One turning vector, and how many ticks it has turned:
The counts run from 0 to 210.
[ 93 139  94 178 166 119 130 142  94 110 103 124 102 110 189 128  99  97
 135  94 130 146 151  92 153 139 134 151 164 117 104 142 147]  148
[146 146 151 155 144 135 137 132  93 137 129  86 131 128 114 135 183 141
 151 113 114 148 101  97 164 137 140 119  78 137 201 173 105]  70
[106 108 123 140 134 194 106  97 132 121 171 111 154 151 112 131 128 117
 135 122 140 179 165 119  54 144 121 165 168 124 149 141 129]  181
[133 102 162  65 126  82 113 109 177 112 155 123  98 121 151 124 156  88
 145 155  85 115 143 138 160 170 124 132 144 153 141 101 109]  0
[135 117  72 147 119 141 119 127 113  96 113 166 117 137 135 143 146 119
 113 131 154 117 224 156  88 100 148 119 151 106 123 150 154]  98
[126 117 115 113 114  64 107 105 143  88 126 117 125 130 178 128 107 101
 144 124 127 154 182 105 151 181 119  89 152 125 143  82 108]  117
[115 138 179 103 130 123 131 126 148 153 131  83  91 116 127  98 131 116
 121 111 135 114  60 120 122 126 117 146 137 118  80  74 154]  41
[125  65 135 122 123 120 112 111 182 141 159 107 151 117 130  73 132 146
 102 129 123  74 152 139 126 151 157 128 157 158 150 128 168]  169
[114 125  88 134 131 113  89 133 127 124 171  87  99  81 136 117 176 127
 144 161  73  98 139 149 127 115 181 122 109 142 102  93 127]  84
[171 146 114  94 106  96 112 160 116 153 135 119 127 130 116 104 149 163
 115 165 121  65  99 166 133 101 151 106  83 138 123 123 170]  206
[ 90  99 170 110 109 140 116  77 153 115 151 143 146 173 105  90 157 156
 106 122 114  93 137 117  91 148 123 146 140 178 114 124 125]  54
[ 91 182 116  80 130 109 121 148 123 107 128  81 131 141 168  96 139 152
 174  94 146 133 158  94 128 154 146 127 108 163 101 124 151]  35
[127 135 160 113 140 117 156 149 144 122 124  89  84 109 144  85 162 116
 141 102 111  93  82 110 184 133 143 154 102 169 106 133 143]  156
[141 211 166 124 121 118 167 164  97 123  95 130  91 139 127 123 164 111
 107 116 148  89 109 110 185 125 140 111 105 136 111 126 120]  38
[129 128 139  97 127 107 104 150 105 181 102 157 187 153 131 168 149 136
  99 146  63  91 109 151 144 117 115 139 121 125 166 148 147]  19
[135 108 104 143 161 106 126 149 144 158 171  93  77  77 131 104 156 123
 132 170  72 128 123 155 143 104 176 118 106 138 137 106 124]  83
[150 150 130  76 128  92 122 159 133 174 152 104 133 121 104  91 135 181
 141 157 130  99 128 161  98 102 151  87  79 131 135 109 150]  205
[148 164 126 197 163 151 136 106  85 102 145 123 121 138 147 141 130  68
 161 123 109 139 123  88 157 140 132 145 129 152 114  99  85]  75
[ 79 111 111 141 124  88 114 157 104 125 103 164 151 126 144 153 130 155
  78 149  56 149 144 140 126 136 146 134 139 129 129 147 105]  135
[125 110 130 127 122 142  91 121 144  89 137 119 155 129 142 111  97  97
 103 153  98 154  67 129 100 135 110 151 102 166  89  71 106]  126
[110 123 126  91 105 134 109 174 128 135 123 118 178 133 117 138 147 176
  95 144  92 160 147 158  81 118 140 121  84 135 145 150 118]  17
[111 136 115 166 115 107 145 120 117  89 125 137 103 130 147 100  92 100
  94 116 162 115 144 106 121 149 141 117 181 130  59  79 121]  44
[120  89  79 138 100 140  71 123 144 104 145 109 181 108 150 141  96 111
  95 153 109 131 144 151  83 149 133 123 162 126 122  85 128]  12
[130 113  96  67  87  93 115 143 124  78 111 152 107 136 141 138 185 133
 145  99  92 118 126 138 123 119 118 160 129 138 141 187 155]  103
[127 145 138  87 124 169 111  92 131  80 119 110 134 154 137 135 155 106
 178  84 171 151 133 112  87 133  83 144 113 135 115 122 154]  108
[142 100 188 131 128 130 178 120 145 147 138 147 163 170  86  98 137 151
 107 106 139 113 150 139  94 118 139 112  95 143 168 144 107]  173
[122 119  91 138 109 108  88 181 126 124 108 149 150 112 144 151 144 141
  55 180  82 131 133 151 145 126 143 134 132 129 139 157 125]  134
[162 158 158  59 123 151 115  97 140 109 122 132 126 165 135 156 128  99
 168 109 190 141 134 131  98 145  72 150 138 112 128 128 156]  109
[143  78  92 125 163 152 127 111 149 138 138 156 114 128 140 105  98 101
 131 141 133 105 150 160  76  85 139 168 151 136 105 120 194]  96
[131  85 116 184  96 103 155 137 135 114 123 122  96  97 118 118 156 117
  59 110 125 112 131 134 127 134 159 102 153  82 127 110 100]  166
[164 135 140 136 166  78 149 118 104 159 144 136 158 142 135 110 112 136
 159 145 121  55 155 151 120 122 161  96 105 156 124  99 131]  87
[122  89  98 178 131 199 118  92 128 104 144 116 151 138 117 123 136  90
 119 104 127 175 140 112  79 113 123 162 147 135 150 136 118]  180
[135 126 106 187 123 143 107 148 104 122 105 117 174 131 140 136  93 135
  78 146 155 157 158 128  95 119 129  82 102 103 122  88 109]  130
[161 128  82 153 119 121 133 149  99 122 120 120 147 139 128 152 124 120
 119 116 141 160 157 117 138 142 140 112 154 101 219 185 117]  184
[121 126 132  82 145 129 119 135 139 159 167 109 100 115 118 128 177 119
 147 134  68 158 116 128 146 131 135 168 131 136 208 175 124]  187
[173 162  93 158 111  86 126 166  92 115 158 105  95 103 143 158 109 132
 134 160 147 141 117 144 130 148 158 114 140  95 123 116  91]  80
[171 165 142 136 150 165 113 136 132 170 183  71 111 114 119 147 112 127
 159 171 169 139 133 144 115 140 141 130 136 100 129 104 134]  78
[119 201 156  56 127 106 126 162 141 130 138 113 113 152 142 102 128 151
 151 123 152 101 145 123 142 159 137 126 132 162  97 139 140]  36
[140  83 159 134 134 127 148 132 154 162 124 133 142 118 113 135  92  84
  81 152  88 161  88 154  97 112 118 125 111  97 128  64  82]  9
